zil: 92, 95, -19, -83
Maka: 102, 68, -5, -64
fupun: 92, 73, -30, -84
lag: 85, 73, -37, -87
madu: -18, 87, -43, -78
zuda: 103, 62, -7, -68
mutiv: 80, 94, -46, -87
fut: 86, 67, -25, -80
tefet: 90, 68, -33, -83
deve: 86, 73, -31, -84
Lek: 80, 94, -48, -88
asked: 68, -5 => Maka
loc: -19 => zil, 3
asked: 73, -30 => fupun
loc: -68 => zuda, 4
asked: 80, 94, -48, -88 => Lek

zenud: -20, 1, 0, 7, 59, 29, -2, 25, -2, -50, 12
Votaz: -20, 0, 1, 2, 30, -5, 5, 9, 1, -47, 2
vus: -74, -6, -13, 2, 46, 72, 10, 21, -1, 7, 11
Peze: 86, 2, 11, -5, -31, -43, 9, -17, 3, -5, 7
loc: 72 => vus, 6
loc: 10 => vus, 7
both Votaz vus:  => 2
loc: 3 => Peze, 9
asked: -20, 0, 1 => Votaz

Duz: 81, 1, -3, 38, -15, 2, 45, 0
sagiv: 56, 0, 19, 0, -19, -2, 74, -35
mib: 95, 78, 0, 0, 4, 0, 0, -17
Refet: 75, 0, 19, 0, -19, -2, 79, -35
dudon: 49, 6, 20, -8, -1, -2, 49, 9
tasam: 62, 27, 3, 3, 16, 75, 0, -5
Vob: 0, 23, -3, 24, 1, -11, 44, -18
demus: 72, -17, 0, 28, 40, -1, 15, 0
gan: 81, 1, -3, 38, -15, -11, 49, 23
loc: 74 => sagiv, 7
both demus Refet:  => 0
both mib Refet:  => 0
asked: 72, -17, 0 => demus

dabos: -110, 0, 40, 21, -98
roga: 105, -9, -2, 41, 17
seri: -2, -2, 22, 21, 17
both seri dabos:  => 21
asked: -2, -2 => seri
asked: 105, -9, -2 => roga
asked: -2, -2, 22 => seri
both dabos seri:  => 21
asked: -9, -2, 41, 17 => roga

vukev: 19, 59, 25, -54, -42, 113, 48, -82, -92, 88, 99, -64, -70
Tuvar: 19, 59, 25, -54, -42, 113, -47, -112, -79, -2, -7, 108, 3
bidup: 54, 49, 47, 59, 15, -21, 110, -77, 63, 3, -83, 76, 18
tida: -57, -55, -42, 117, 2, 42, 48, 112, -92, -117, 99, -64, -70
loc: 108 => Tuvar, 12
both tida Tuvar:  => -42
both bidup vukev:  => 59
loc: -83 => bidup, 11
asked: 117, 2, 42, 48, 112, -92, -117 => tida

favop: -9, -25, -79, -6, 37, 0, 43, -6, 10
fevo: 18, 1, -59, 11, 71, 25, 24, 32, -26
detim: 10, -8, 82, -47, -48, -9, 37, 0, -10
Nitug: 10, -8, 82, -47, -48, 10, 37, 29, 99
tavo: -11, 2, -8, -50, -7, -40, -22, -34, -25
both tavo favop:  => -25
asked: -9, -25, -79, -6, 37, 0, 43, -6, 10 => favop
both tavo Nitug:  => -8
loc: 18 => fevo, 1

nuge: -19, 43, -35, -9, 53, 96, -77
Vuz: -35, -10, 53, -77, -9, 96, 32
Nupez: -19, 55, -35, -3, 75, -10, 90
regod: 33, 51, -72, 32, -9, -99, -39
gon: -33, 32, 92, -15, -103, 43, 4
asked: -9, 53 => nuge
both regod gon:  => 32
asked: -35, -9, 53 => nuge
asked: -35, -9, 53, 96, -77 => nuge
both gon Vuz:  => 32

viro: 1, -21, 44, 44, -8, 22, 27, -26, 35, 23, -45, 28, 40, 36, 71, 80, 19, 56, 44, 33, 45, 23, 26, 23, -24, -26, -3, 50, -22, -15, 23, 31, 74, 50, 10, 15, 50, 49, 23, 28, 28
paz: 87, 29, -32, -16, 24, 54, -1, 94, 2, 58, -19, 30, -14, 54, 3, -42, 26, -51, -40, 48, 70, 54, -19, 37, 32, 77, -14, -15, -3, 74, 71, 20, 27, -48, 34, -41, 51, 66, 8, 57, 73
kala: 46, -19, -10, 31, -7, 35, 19, 0, 29, 36, -59, 31, 28, 48, 65, 58, 22, 32, 24, 43, 63, 35, 12, 30, -20, -6, -15, 38, -30, 4, 41, 32, 77, 26, 16, -6, 61, 66, 19, 42, -26
pigi: -73, 38, 59, 41, 0, -37, 26, -78, 21, -40, 51, -9, 39, -38, 18, 68, -4, 79, 68, -29, -55, -37, 46, -18, -10, -59, 41, 40, 30, -55, -57, 0, -10, 77, -13, 72, -35, -52, 16, -40, -53
padi: 70, -4, -37, -19, 26, 56, -5, 100, -1, 58, -14, 30, -16, 55, -3, -51, 28, -60, -47, 48, 67, 55, -25, 40, 33, 83, -18, -17, 4, 84, 75, 20, 18, -53, 39, -41, 49, 65, 9, 58, 80
Pera: -70, 41, 57, 40, 2, -36, 25, -74, 20, -39, 55, -9, 39, -36, 15, 63, -2, 74, 64, -28, -57, -36, 43, -15, -9, -54, 39, 40, 35, -48, -54, 0, -16, 76, -9, 73, -35, -53, 17, -39, -48
Lok: 7, -20, 38, 38, -6, 23, 24, -17, 31, 25, -42, 27, 34, 35, 64, 68, 19, 48, 38, 32, 47, 24, 23, 23, -18, -19, -2, 42, -22, -10, 24, 29, 70, 41, 10, 10, 48, 49, 21, 29, -35
desa: -28, 48, 21, 11, 19, -21, 13, -15, 5, -23, 70, -8, 12, -30, -18, 5, -1, 26, 27, -23, -45, -21, 26, -11, 25, -4, 41, 6, 44, -11, -32, -5, -35, 28, -1, 45, -36, -45, 8, -26, 11
Rad: 14, -10, 31, 32, 1, 25, 21, -3, 28, 26, -28, 26, 30, 34, 52, 53, 20, 37, 29, 31, 42, 25, 19, 24, -9, -6, 0, 36, -11, 2, 27, 28, 56, 33, 15, 10, 43, 44, 21, 29, -18
ridu: 11, -28, 26, 27, -10, 23, 16, -11, 24, 24, -51, 23, 24, 34, 56, 55, 14, 35, 26, 30, 48, 24, 14, 19, -19, -16, -9, 31, -30, -10, 25, 24, 66, 26, 6, -3, 46, 49, 14, 29, -31
tetuv: -66, 51, 67, 49, 11, -31, 35, -69, 29, -35, 68, -3, 47, -33, 21, 73, 4, 86, 76, -24, -54, -31, 56, -11, 2, -48, 54, 47, 45, -46, -51, 7, -9, 86, -4, 84, -32, -50, 24, -36, -41
setar: 18, 48, -33, -33, 33, -9, -9, 52, -21, -9, 80, -15, -29, -27, -68, -77, -4, -45, -31, -22, -37, -9, -6, -11, 55, 54, 31, -42, 50, 35, -11, -19, -70, -39, 5, 3, -43, -42, -10, -16, 77
asked: 51, 67, 49, 11, -31, 35, -69, 29, -35, 68, -3, 47 => tetuv
asked: 43, 63, 35, 12, 30, -20, -6, -15, 38, -30, 4 => kala
asked: 46, -18, -10 => pigi
asked: 1, -21, 44, 44, -8, 22, 27, -26, 35, 23, -45, 28, 40, 36, 71, 80, 19, 56, 44, 33, 45, 23, 26, 23, -24, -26, -3, 50, -22, -15, 23, 31, 74, 50, 10, 15, 50, 49, 23, 28, 28 => viro
asked: -66, 51, 67, 49, 11, -31, 35, -69, 29, -35, 68, -3, 47, -33, 21, 73, 4, 86, 76, -24, -54, -31, 56, -11, 2, -48, 54, 47, 45, -46, -51, 7, -9, 86, -4, 84, -32, -50, 24, -36, -41 => tetuv
asked: -6, -11 => setar

nolov: 29, -60, 90, -9, -28
Vig: -33, 29, -42, -80, 76
Fes: -33, 29, 34, -80, 76
mam: 48, 92, 53, 8, 20
Dis: -8, -41, 106, -37, -14
veki: 45, -32, 88, -8, -16
vaket: -5, -17, -43, -64, 48
Basat: -33, 29, -66, -8, 36
both Basat Dis:  => -8
asked: 29, -60, 90, -9, -28 => nolov
asked: -33, 29, 34, -80, 76 => Fes
both mam vaket:  => 48
asked: -41, 106, -37 => Dis
asked: -42, -80 => Vig

tib: -54, -46, -17, -23, 82
tatid: 101, -46, 29, 49, -66
puz: -105, -54, -66, -95, 35
loc: -17 => tib, 3
both tib puz:  => -54
both puz tatid:  => -66
asked: -95, 35 => puz
both tib tatid:  => -46

matav: 11, -2, -35, -1, -6, 28, 9, -50, -28, -40, -26, 20, -18, 37, 48, -117, -18, -27, 3, -71, -26, 46, -17, 39, -8, 11, -46, 7, 27, 10, -37, -85, -68
Vebur: 0, -2, -35, -1, -6, 46, 23, -53, -28, -40, -26, 8, -23, 37, 48, -63, -18, -27, 3, -71, -1, 25, -17, 39, -8, 18, -101, 26, 29, 10, -54, -85, -68
Rusu: 37, 48, -111, -18, -27, 3, -71, -35, 51, -17, 39, -26, -23, 31, 48, 72, -18, -27, 3, 8, 38, -42, -12, 39, -8, 18, -101, 26, 29, 10, -54, -16, -25
Kab: -7, -2, -4, -1, -6, 41, 23, -2, -28, -15, 12, -17, -23, -1, -11, 113, -14, -5, 3, 55, 18, -41, -3, -2, -8, 18, -10, 26, 29, 10, -32, 57, 36
tofa: 2, -2, -35, -1, -6, 43, 20, -50, -28, -40, -26, 11, -23, 37, 48, -112, -18, -27, 3, -71, -13, 35, -17, 39, -8, 18, -78, 17, 29, 10, -52, -85, -68
Dasi: 22, -2, -35, -1, -6, 2, -9, -29, -26, -29, -26, 28, 1, 37, 48, -111, -18, -27, 3, -71, -37, 51, -17, 39, -8, -3, 5, -12, 10, 10, -6, -85, -68
loke: 0, -2, -35, -1, -6, 46, 23, -50, -28, -40, -26, 8, -23, 37, 48, -85, -18, -27, 3, -71, -1, 25, -17, 39, -8, 18, -101, 26, -26, 10, -54, -85, -68
notef: 0, -2, -35, -1, -6, 46, 23, -50, -28, -40, -26, 8, -23, 37, 48, -85, -18, -27, 3, -71, -1, 25, -17, 39, -8, 18, -101, 26, 29, 10, -54, -85, -68
ketuz: 0, -2, -35, -1, -6, 46, 23, -50, -28, -40, -26, 8, -23, 37, 49, -85, -18, -27, -27, -71, -1, 25, -17, 39, -8, 18, -101, 26, 29, 10, -54, -85, -68
devug: 8, -2, -35, -1, -6, 35, 14, -50, -28, -40, -26, 17, -23, 37, 48, -114, -18, -27, 3, -71, -20, 43, -17, 39, -8, 17, -62, 13, 29, 10, -44, -85, -68
vos: -19, -2, -35, -1, -6, 46, 25, -50, -28, -40, -8, -23, -23, 37, 48, 54, -18, -27, 3, -5, 34, -34, -16, 39, -8, 18, -101, 26, 29, 10, -53, -28, -33
asked: 0, -2, -35, -1, -6, 46, 23, -50, -28, -40, -26, 8, -23, 37, 48, -85, -18, -27, 3, -71, -1, 25, -17, 39, -8, 18, -101, 26, -26, 10, -54, -85, -68 => loke
asked: 37, 48, -111, -18, -27, 3, -71, -37, 51, -17, 39 => Dasi
asked: 0, -2, -35, -1, -6, 46, 23, -53, -28, -40, -26, 8, -23, 37, 48, -63, -18, -27, 3, -71, -1, 25, -17, 39, -8, 18, -101, 26, 29, 10, -54, -85, -68 => Vebur
asked: 0, -2, -35, -1, -6, 46, 23, -50, -28, -40, -26, 8, -23, 37, 48, -85, -18, -27, 3, -71, -1, 25, -17, 39, -8, 18, -101, 26, 29, 10, -54, -85, -68 => notef
asked: -52, -85, -68 => tofa
asked: 48, -63 => Vebur

nel: 58, -13, 24, 0, 28, -12, 20, -11, 2, -9, 35, 16, -6, 13, 12, 31, 23, 30, 35, 23, -24, -12, 48, -14, -2, 7, 20, -16, 6, 22, -17, 16, 36, 8, 10, -11, -14
sarul: 23, 58, -13, 23, -27, 42, -12, 43, 16, 36, -40, -8, 30, 0, 3, -35, -20, -29, -37, -18, -19, 43, -64, 48, 25, 10, -14, 48, 13, -16, 54, -5, -40, 11, 3, 42, 45
zomen: -40, 1, 35, 43, 59, -20, 28, 14, 21, -49, 66, -11, -14, 14, -5, -16, 13, 36, 12, -29, 39, 41, 73, -3, 52, -34, 5, -57, -14, -7, -52, 42, -17, -18, -24, -40, -44
Vefes: -24, 13, 36, 69, 51, 24, 19, 56, 49, -20, 51, -13, 16, 21, -4, -41, 3, 18, -18, -48, 31, 88, 40, 38, 89, -29, 1, -19, -5, -18, -22, 48, -59, -14, -24, -7, -8
Kur: 35, 36, -28, -25, -47, 22, -20, -1, -13, 42, -55, 7, 16, -10, 7, 5, -12, -30, -14, 20, 0, -21, -65, 13, -33, 28, -6, 51, 14, 3, 51, -31, 8, 18, 19, 38, 41
tep: 52, 32, -11, -31, -29, 24, -2, -9, -8, 55, -32, 33, 23, 6, 24, 49, 14, -5, 22, 56, -11, -36, -30, 6, -41, 50, 20, 59, 30, 33, 54, -20, 53, 35, 43, 45, 47
asked: 58, -13, 23 => sarul
asked: -24, 13, 36, 69, 51, 24, 19, 56, 49, -20, 51, -13, 16, 21, -4, -41, 3, 18, -18, -48, 31, 88, 40, 38, 89, -29, 1, -19, -5, -18, -22, 48, -59, -14, -24, -7, -8 => Vefes
asked: 23, 58, -13, 23, -27, 42, -12, 43, 16, 36, -40, -8, 30, 0, 3, -35, -20, -29, -37, -18, -19, 43, -64, 48, 25, 10, -14, 48, 13, -16, 54, -5, -40, 11, 3, 42, 45 => sarul
asked: -40, 1, 35, 43, 59, -20, 28, 14, 21, -49, 66, -11, -14, 14, -5, -16, 13, 36, 12, -29, 39, 41, 73, -3, 52, -34, 5, -57, -14, -7, -52, 42, -17, -18, -24, -40, -44 => zomen

vivu: -1, 2, -1, 1, 2, 56, -1, -2
seg: -8, 0, 2, -3, 3, -3, 10, -2
pir: 10, 76, 55, 56, 73, 4, -107, -50
zazod: 4, -1, 1, 0, -3, 4, 0, -2
zaruk: 1, -1, 5, -2, 1, 3, 5, -5
asked: -8, 0, 2, -3, 3, -3, 10, -2 => seg
both pir zazod:  => 4
both pir vivu:  => 56

Diruk: -53, 52, 27, 30
Bobe: -45, 52, 52, 63
dopof: -4, -46, -46, 34
gis: -4, -46, -46, 104
nusid: 26, -13, -13, 70
loc: 27 => Diruk, 3
loc: -53 => Diruk, 1

Roz: 8, -6, -10, 9, 18, -5, 39, 4, 21, 0, 15, 9, 51, 5
miv: 4, 16, 10, 16, -1, -13, 8, 1, 6, 16, 2, -4, -16, -2
rati: 5, -20, -4, 25, -1, 0, -54, 0, -9, -23, 0, 0, -12, 3
laret: 1, -9, 14, -27, -11, 0, 22, -5, -2, 13, -8, -17, 88, 0
sigu: -14, -23, -4, -7, 19, 18, 15, -13, 14, 10, -9, 2, 51, 2
Nosun: -25, -22, 6, -15, -4, 4, -52, -13, 0, -5, 18, -14, 56, -3
pafan: -4, 25, -1, 5, -52, 0, -9, -23, 0, 0, 7, 8, -41, -1
loc: -6 => Roz, 2
asked: -4, 25, -1, 0, -54, 0, -9, -23, 0, 0 => rati
asked: 4, 16, 10, 16, -1, -13, 8, 1, 6, 16, 2, -4, -16, -2 => miv
asked: 25, -1, 0, -54, 0, -9, -23, 0 => rati

Fuz: 17, -20, -13, 48, 70, -56, 12, 25, -17, 7, -14, -14, -52, -4, -45, 11, -5
zevab: -14, -5, 34, -17, -38, -75, -21, 92, 17, -20, -14, -38, -22, -13, 35, 60, -12
tabob: -14, -12, 34, -17, -38, -75, -21, 92, 17, -20, -14, 48, -22, -13, 35, 60, -12
asked: 17, -20, -13 => Fuz
asked: -14, -12, 34, -17, -38, -75, -21, 92, 17, -20, -14, 48, -22, -13, 35, 60, -12 => tabob
loc: -45 => Fuz, 15
asked: 17, -20, -13, 48, 70, -56, 12, 25, -17, 7, -14, -14, -52, -4, -45, 11, -5 => Fuz
asked: -14, -5, 34, -17, -38, -75, -21, 92, 17, -20, -14, -38, -22, -13, 35, 60, -12 => zevab
asked: 17, -20, -14, 48 => tabob

tamun: -47, 61, -99, 103, 18, 10, 36, -45, -37, 1, 18, -37, 50, 7, -14, -53, 6, -35, 38
kigag: 5, 45, 19, 1, 8, 92, 18, -49, 13, 46, -22, 19, 22, -36, 1, -86, -6, -61, -41
Nelop: -9, -48, -31, -13, 41, -96, 32, 62, 11, -71, -57, -61, -13, 34, 16, 91, 11, 41, 53
let: 8, 10, 60, -55, 24, 71, -60, -79, -69, 27, 48, 1, 58, -65, -30, -6, -75, -32, -70
Debop: -21, 65, -43, 93, -29, 48, -60, -7, -69, 58, -65, 71, 27, 1, -30, -79, -6, -19, 0
bel: -9, 51, -31, -13, 14, -96, 32, 62, -76, -71, -57, -61, -13, 34, 16, 104, 11, 41, 53
nov: -61, 21, -29, 41, 24, -24, -1, 14, -17, 32, 5, -82, 12, -26, -60, -6, -14, 38, -28
zamil: -47, 61, -15, 103, 18, 10, 36, -45, -37, 1, 18, -37, 50, 7, -14, -53, 6, -35, 38
Gisi: 25, 34, 14, -4, -4, 84, 17, -50, 13, 23, -14, 47, 22, -15, 25, -72, 1, -68, -14
loc: -76 => bel, 9
loc: 12 => nov, 13
asked: 48, -60, -7, -69, 58, -65, 71, 27, 1, -30, -79, -6 => Debop
asked: 8, 10, 60, -55, 24, 71, -60, -79, -69, 27, 48, 1, 58, -65, -30, -6, -75, -32, -70 => let

pafu: -2, 8, -3, 94, 96, 29, 44, 21, 12, 112, -6
Mab: 71, 58, -4, 73, -4, 38, -5, 37, 37, -4, -6
niroz: -6, -5, 52, -6, 55, -6, 63, -5, -6, 72, 60
dula: -6, 46, -2, 94, -2, 23, -5, 26, 25, -2, -5
zele: -6, -5, 61, -6, 65, -6, 93, -5, -6, 82, 58
rasu: 83, 71, -2, -7, -2, 46, -4, 44, 48, -2, -5
sez: -3, 4, 94, -3, 93, 20, 44, 16, 6, 108, -5
loc: 73 => Mab, 4
asked: -3, 4, 94 => sez
asked: -2, 8, -3, 94, 96, 29, 44, 21, 12, 112, -6 => pafu
asked: 94, -3 => sez
loc: 8 => pafu, 2

vut: 49, -16, -74, -9, -78
tovil: 69, 43, -10, 13, 10
gopo: 37, 31, -77, 36, -2
nidet: -93, -40, -42, -47, 32
lepaz: 13, 37, 45, 75, -24
Pere: 31, -29, 32, -63, -18
loc: -18 => Pere, 5
both Pere gopo:  => 31
both gopo lepaz:  => 37
both Pere nidet:  => 32
both tovil lepaz:  => 13
loc: -78 => vut, 5
asked: 36, -2 => gopo

Gitul: 10, -5, -1, 44, 93
Gudon: 44, -5, 92, 44, -10
vatim: -27, 90, -107, 43, 93
both vatim Gitul:  => 93
asked: -27, 90, -107, 43, 93 => vatim
asked: 44, -5, 92 => Gudon
asked: 10, -5, -1, 44, 93 => Gitul

